In the data rows, the value 128 means zero.
Here are some numbered points:
[148 126 117 133 129 127 147 138 110 133 145 139 118 130 127 108 96 130 129 112 121 136 131 135
 121 126 124 135 131 124 128 105] 0
[131 180 249 114 144 154 89 87 160 61 100 218 141 55 33 0 116 70 120 193 93 145 151 193
 206 92 182 119 155 233 63 127] 1
[143 135 34 176 156 63 166 171 124 139 187 118 142 119 141 163 99 162 66 69 212 114 104 132
 112 140 143 136 140 127 60 94] 2
[141 184 75 150 125 177 141 168 125 121 159 106 151 127 132 159 143 120 118 96 111 132 132 92
 116 104 101 96 121 155 124 118] 3
[123 142 106 123 131 165 127 135 168 94 152 140 134 140 100 129 125 115 123 129 87 131 129 149
 166 90 99 130 124 204 127 144] 4
[134 128 145 107 95 114 118 126 136 131 126 104 86 152 162 116 125 112 116 118 138 135 109 133
 106 133 131 127 122 126 159 117] 5
[174 184 147 161 143 221 141 141 116 131 102 119 160 116 165 132 143 94 164 99 86 175 145 43
 116 131 124 164 160 101 137 123] 6
[108 158 108 102 161 118 110 84 153 144 89 138 61 128 133 104 101 140 120 129 141 76 112 151
 134 135 120 126 89 99 136 149] 7
[144 110 96 147 156 130 149 137 126 132 120 150 131 120 125 137 99 148 137 125 136 136 141 132
 119 138 113 121 142 125 119 117] 8
[109 145 169 109 104 117 97 113 117 140 106 98 123 132 149 163 170 116 167 157 120 112 131 101
 126 149 141 144 117 115 164 157] 9
[149 124 100 118 98 141 163 161 77 134 140 118 170 158 140 119 122 114 132 107 118 141 123 145
 117 116 114 133 144 128 125 94] 10
[131 88 67 136 175 102 147 131 122 146 169 134 133 126 90 114 90 170 123 121 164 86 131 154
 120 156 129 129 107 154 79 107] 11
[116 121 161 148 123 128 107 127 185 121 166 128 109 104 108 142 167 92 103 116 151 125 135 123
 138 113 123 138 137 145 113 159] 12
[71 117 185 61 71 144 112 109 93 135 91 53 170 150 94 98 220 131 143 185 91 86 140 140
 172 131 134 145 81 143 149 191] 13
[123 119 130 136 118 128 129 130 147 123 152 123 127 121 97 136 144 120 111 116 140 123 125 132
 141 113 117 123 120 145 123 140] 14
[114 134 180 126 100 130 108 135 121 141 99 94 137 161 158 150 190 107 134 147 107 121 130 123
 134 142 144 106 118 105 147 175] 15
[77 120 197 84 102 141 120 132 120 131 110 81 114 151 124 141 185 101 154 164 117 110 140 104
 141 129 165 156 122 125 169 178] 16
[168 56 112 112 128 170 106 134 133 135 106 168 136 113 151 113 48 150 180 145 113 175 141 121
 78 126 101 126 165 134 149 90] 17
[103 81 255 150 91 0 105 118 88 180 127 130 131 160 151 166 133 133 89 152 175 105 91 138
 117 186 166 138 191 56 126 101] 18
[134 122 116 126 150 102 116 122 137 134 121 128 110 131 132 128 117 140 104 115 143 117 114 138
 118 136 133 127 119 119 122 112] 19
[0 50 131 39 224 161 92 22 252 147 0 147 98 87 166 107 30 214 217 220 193 142 158 173
 150 177 81 76 112 173 135 209] 20
[94 217 139 162 92 187 154 131 77 120 160 100 204 97 71 110 217 129 129 138 91 171 127 154
 155 90 112 138 118 182 66 114] 21
Which point above is nearest to each new point by angle? Its number follows each.
[139 151 154 163 132 116 143 117 126 118 141 135 125 127 116 113 135 97 96 127 124 141 117 143
 140 114 139 111 133 141 109 110] 1
[120 147 130 129 120 117 141 117 120 127 115 133 110 119 110 116 100 150 106 141 112 105 136 162
 136 131 100 128 80 120 106 149] 7
[137 163 174 142 100 151 120 141 134 126 149 129 140 126 139 146 168 83 137 112 130 133 119 91
 118 112 138 150 152 133 155 143] 6
[149 139 139 131 105 87 132 117 109 126 129 118 137 136 136 124 129 113 112 135 122 140 103 129
 126 133 138 124 131 128 125 117] 18
[85 62 153 134 87 95 85 100 149 131 147 158 143 126 114 124 105 156 141 173 168 87 129 150
 83 106 149 87 146 143 171 200] 20
[148 150 117 143 109 113 141 143 98 124 154 132 143 129 138 117 121 92 90 118 117 147 119 154
 153 118 118 124 144 132 123 107] 10
[130 138 135 133 116 115 136 133 113 119 135 129 135 131 125 117 117 102 111 135 131 125 121 141
 125 123 122 132 138 132 126 121] 10
[124 125 134 102 143 181 109 106 155 107 96 164 93 113 140 100 95 120 158 157 85 132 160 128
 127 120 115 122 105 128 133 142] 20
[116 66 85 103 145 129 88 146 137 175 100 108 106 132 165 178 129 168 161 97 188 97 129 108
 99 172 126 162 122 78 164 130] 19
